These points lie on a tree of bent strands in 23 dimensions: the strands fork, and no path loops back.
gutu: [  0  -9  -2  -2   0  -3  -4 -12  -7  -1   3  -2   3   5   2  -7  -9   2
   6   4  -4  -1   1]
mafat: [  1  10  -7   8  -4  -3  -3  17  12  -2 -14  -7  -9 -12  -9  -4  12   4
   0   0  -1  17 -12]
Kifum: [ -1  -1   8   4   8  -6   0 -27  -9  -5  10   1   5   2 -11  11  15  -6
  17  -7   8  -7  13]
fesus: [  3  -2 -12   6   5   4  -5   0   4  -7   3  -1   1   2   3  -7  -1  15
  -7 -10   1   2   7]
rogeb: [ -7 -11   1  -1  -5  -1  -3  -6  -2   0   4  -5  17  -3   3  -2 -12  -4
  -6   8  -5  -3   8]
dapi: [ 5  0  9  8  4 -1  1  7 -2 -9 -6 -5  5 -1 11  6 -7 13 -2  3  9 12 -2]
mivet: [ 11   5  -7   4   6   2 -11  19  12   3 -14  -2   3  -9 -15  -8   9  -4
  -3  -3 -14   1  -5]
debu: [ -7 -12   2   0  -5  -2  -4  -6  -3   0   4  -6  18  -3   3  -2 -12  -2
  -6   8  -5  -2   8]
mibor: [  9  -2  -6 -10   4 -10  -2 -21 -12  -6   2   5 -19  18   2 -13   2   2
  20  -2  -8 -14  -6]
befus: [ -2  10 -12   9  -4  -1  -4  17  16   0 -13  -5 -10 -16 -13  -7  15   2
  -1  -1  -4  17 -11]
kov: [ -5 -14   3   4  -4  -3  -9  -6  -3  -1   3  -9  22  -3   4  -4 -14   4
  -6   7  -5   1   9]
gan: [ -4  -3   6  -4   6  -1  10 -24  -8  -3  12   3  -1   1  -8  13  12 -15
  13  -5   2 -11  10]
tavan: [ 10   6  11   4   7  -3   3  14  -4  -6 -10   0  -6   2  18  10  -2  16
   1  -1  15  13  -7]
vebe: [ -5 -13   3   4  -3  -3  -8  -5  -4  -2   3  -9  21  -3   4  -3 -14   4
  -6   8  -4   2   8]
Pibuv: [  0   0   8   4   8  -7  -1 -28  -9  -5  10   1   5   2 -11  11  15  -5
  17  -7   8  -7  13]
Fas: [ -7 -12   1   0  -5  -2  -4  -6  -2   0   4  -5  18  -3   3  -2 -12  -3
  -6   8  -5  -2   8]
vepep: [ 1  8 -4 -6 -5 -3 -4  2 -9 18  5 15  2  7 -8  1  2 -1 -1 -4  8 -6 -3]
Lom: [  3  -2 -12   6   5   4  -5   0   4  -7   3  -1   2   2   3  -7  -1  15
  -7 -10   1   2   8]
gogeg: [ 2 -4  7  7  2 -2 -1  5 -3 -8 -3 -6  9 -2  9  3 -9 11 -3  5  6  9  1]
gubo: [-13  -1   4 -23 -11  13  23   2   7   7   8   5 -16  -3   1   9  -3 -31
  -8   8  -2 -22  -1]
Lilel: [  7   6  -9   6   4   1  -9  21  14   3 -15  -2  -2 -13 -15  -9  11  -3
  -1  -2 -12   5  -8]
dofan: [  0  -8  -2  -2   0  -4  -4 -12  -7  -1   3  -2   2   5   2  -7  -9   2
   6   4  -4  -1   0]
dod: [ -9  -7   1  -8  -9   3   6  -5   1   2   6   0   4  -3   3   2  -9 -13
  -7   8  -4  -9   4]
sifil: [ -1  -7   5   7   0  -3  -4   1  -3  -6   0  -8  14  -2   7   0 -11   8
  -4   7   2   6   4]
valov: [-13  -1   3 -27 -10  16  28   3   9   7   8   7 -18  -3   0  11  -1 -37
  -8   6  -1 -26  -1]
zelig: [ -3   9 -15   9  -3   1  -5  19  19   2 -12  -2  -9 -19 -16  -9  16  -1
  -1  -2  -7  15 -10]
lero: [  7   6  -9   7   4   1  -9  21  15   3 -15  -2  -2 -13 -15  -9  11  -3
  -1  -2 -12   5  -8]
zel: [  1   3   9   8   7  -6  -4 -25  -9   0   9   2   5   6  -9   5  13  -2
  17  -8   4  -5  12]
Tun: [ 1 -7 -6  6  2  3 -9 -3  2 -4  4 -4  9 -1  4 -7 -6 13 -7 -5  0  0  9]
bolo: [ -3  10 -15   9  -3   1  -5  19  19   2 -12  -2  -9 -19 -16  -9  16  -1
  -1  -3  -7  16 -10]
paf: [ 11   6  13   7   8   0   4  13  -3 -11 -13  -2  -6   2  20  12  -4  17
   0  -2  16  17  -9]
vokag: [  4  -5  -5  -6   2  -6  -2 -16  -9  -3   3   2  -8  11   2 -11  -3   1
  13   2  -5  -8  -3]
bipos: [ -2 -11   1   2  -2  -3  -7  -9  -5   0   3  -6  12   1   2  -4 -13   3
   0   6  -5   1   5]
fabod: [ 5 -1  8  8  4 -2  1  7 -3 -9 -5 -5  5 -1 11  5 -7 13 -3  4  9 12 -1]
Geroz: [  0   4 -15   3   4   5  -4   2  10  -6   2   4  -6   7   3  -7   1  17
  -9 -13   1   1   1]
gemu: [ -7  -4   6 -14   1   8  21 -14  -4   1  13   7  -9   0  -5  15  10 -27
   5  -1  -1 -17   4]
Mabu: [-11  -1   4 -24  -8  15  27   0   6   6   9   8 -17  -2  -1  12   2 -36
  -5   5   0 -24   0]
rok: [-13  -2   4 -22 -11  13  22   2   7   6   8   4 -15  -3   1   9  -4 -30
  -8   8  -2 -21   0]
piti: [ 5  6 -2 -5  0 -4 -4  8 -7 16  4 10 -1  7  1  4  4  6  0 -2  8 -2 -4]
rute: [ 11   4  12   7   7   0   4  12  -3 -12 -12  -3  -3   1  19  11  -5  17
  -1  -1  14  17  -7]
vedal: [  0   4 -15   3   4   5  -4   3  10  -6   2   4  -7   7   3  -7   1  17
  -9 -13   1   1   1]
vuku: [ -7  -4   6 -13   1   8  21 -14  -4   1  13   7  -9   0  -5  15  10 -27
   6  -1  -1 -17   5]
degup: [-12  -3   4 -18 -11  10  19   1   5   6   8   3 -11  -3   2   7  -5 -26
  -8   8  -3 -19   0]
pegag: [  5  10   1   7  -2  -3   0  16   6  -6 -16  -9  -8  -6  -2   2   6   8
   1   2   4  18 -13]
Por: [ -1  10 -10   8  -4  -2  -4  17  14  -1 -13  -6 -10 -15 -11  -5  14   2
   0  -1  -3  17 -12]
lagif: [  3  -6  -4  -5   2  -5  -2 -15  -9  -2   3   1  -5   9   2 -10  -4   1
  11   3  -4  -6  -2]
Keban: [ 13   5  -5   2   6   4 -14  16  10   2 -12  -2   9  -5 -16  -8   7  -4
  -6  -3 -16  -4  -2]
Kogep: [ -4 -12   4   5  -2  -3  -7  -3  -4  -3   2  -9  19  -3   5  -2 -13   5
  -5   8  -3   3   7]
nifis: [ 3  7 -3 -5 -3 -4 -4  5 -8 18  4 13  1  8 -4  2  3  2 -1 -3  8 -4 -3]
gazu: [-10  -6   1  -9  -9   4   8  -4   1   3   7   1   2  -3   3   2  -8 -15
  -7   8  -4 -10   4]
Nuv: [  0   4 -15   3   4   5  -4   3   9  -6   2   4  -6   7   3  -7   1  17
  -9 -13   1   1   1]
Safod: [  7   9   6   7   0  -3   2  15   2  -8 -16  -9  -7  -2   4   6   3  11
   1   2   7  19 -12]
siki: [ 5  6 -2 -5  0 -4 -4  8 -7 16  4 10 -1  7  1  4  4  6  0 -2  8 -2 -4]
peb: [  2   5  10   9   5  -5  -5 -21  -9   3   8   4   4   9  -7   0  10  -1
  15  -8   1  -4  10]
namif: [ -3   7 -15   1   3   5  -5   3  14  -3   2   7 -11   9   2  -7   1  19
 -10 -15   1   0  -4]
Pime: [  3  10  -4   8  -3  -3  -2  16   9  -4 -15  -8  -9  -9  -6  -1  10   5
   0   1   1  18 -13]
Ped: [ -5 -13   2   4  -3  -2 -10  -6  -2  -1   3  -8  20  -3   4  -4 -14   5
  -6   6  -5   0   9]
kat: [  3  12  13  10   0   2  -6  -5 -10  15   4  13   4  18   3 -15   2  -1
   8  -7 -14  -3   4]
bati: [  1  -7  -3  -3   1  -4  -3 -13  -8  -1   3  -1  -1   7   2  -8  -7   1
   8   4  -4  -3  -1]
Vuv: [  1  -8  -3  -3   1  -4  -4 -12  -7  -1   3  -2   1   6   2  -8  -8   1
   7   4  -4  -2   0]
bape: [ -8  -9   1  -4  -7   0   1  -6  -1   1   5  -2  12  -3   3  -1 -10  -8
  -6   8  -5  -6   6]
nuni: [  3   9  12  10   2   0  -6 -10 -10  11   5  10   4  15   0 -11   4  -1
  10  -7  -9  -2   6]
zaf: [ 9  6 10  2  7 -4  2 14 -5 -1 -7  1 -6  3 15  9 -1 15  1 -1 14 10 -6]
kulen: [  9   3  11   7   6   0   3  10  -3 -11 -10  -4  -1   0  16   9  -5  16
  -1   1  13  16  -5]
legu: [  0  -9  -1  -1   0  -3  -5 -11  -6  -1   3  -3   5   4   2  -6 -10   2
   4   5  -4   0   1]
fid: [  1  10  -6   8  -4  -3  -3  16  11  -3 -14  -8  -9 -11  -8  -3  11   4
   0   0   0  18 -13]
ravu: [-10  -2   4 -22  -7  14  26  -2   4   5  10   8 -16  -2  -2  13   4 -34
  -3   4   0 -23   0]
kada: [ -5 -12   2   4  -3  -2 -11  -6  -2   0   3  -8  19  -2   4  -5 -13   6
  -6   5  -5   0   9]
zom: [ 6  6  1 -4  2 -5 -3 11 -7 13  2  8 -3  6  5  5  3  9  1 -2  9  0 -4]
Feno: [ -1   9  -4  -6  -6  -4  -4   1  -9  18   5  15   3   7 -10  -1   1  -2
  -1  -4   9  -7  -3]
nuzi: [ 10   3  11   7   7   0   3  11  -3 -11 -11  -3  -1   1  17  10  -5  16
  -1   0  13  17  -6]
ruk: [ -3  -2   7  -2   7  -2   7 -25  -8  -3  12   2   1   1  -9  12  13 -12
  14  -6   3 -10  11]

Start at the first point of each line and follow the strands to each of the others. Where do the paths split? Write each fork as brackets around the two groups it separates, the group with the point that comes earlier in the line first. The first line is answered.
bolo bipos zaf fesus mivet -> (((bipos fesus) zaf) mivet)
Geroz tavan namif kat Keban -> (((tavan Keban) kat) namif)
lagif Lilel fesus zaf mibor -> (((Lilel zaf) fesus) mibor)
zelig rok Keban namif tavan -> (((rok namif) tavan) Keban)
gogeg tavan fesus Por mibor -> ((tavan Por) (fesus mibor))
bolo degup tavan Lilel fesus -> (((degup fesus) tavan) Lilel)
fesus Geroz Por ravu tavan -> (Geroz ((Por tavan) ravu))
fabod valov tavan mivet Lom -> ((valov Lom) (tavan mivet))
vuku tavan nuni mivet fesus -> (((tavan mivet) fesus) nuni)
fesus zaf Keban Geroz peb -> (((zaf Keban) peb) Geroz)
befus lero vedal debu zaf -> (lero ((vedal debu) zaf))
Nuv tavan namif legu lero -> (((tavan lero) legu) namif)
dod Mabu tavan lero fesus -> (Mabu ((tavan lero) fesus))
befus Vuv Keban Nuv zaf -> (((Vuv Nuv) zaf) Keban)
Pime zelig Nuv bipos zaf -> (zelig ((Nuv bipos) zaf))
gogeg Pime gan tavan Geroz -> ((Pime tavan) (gan Geroz))
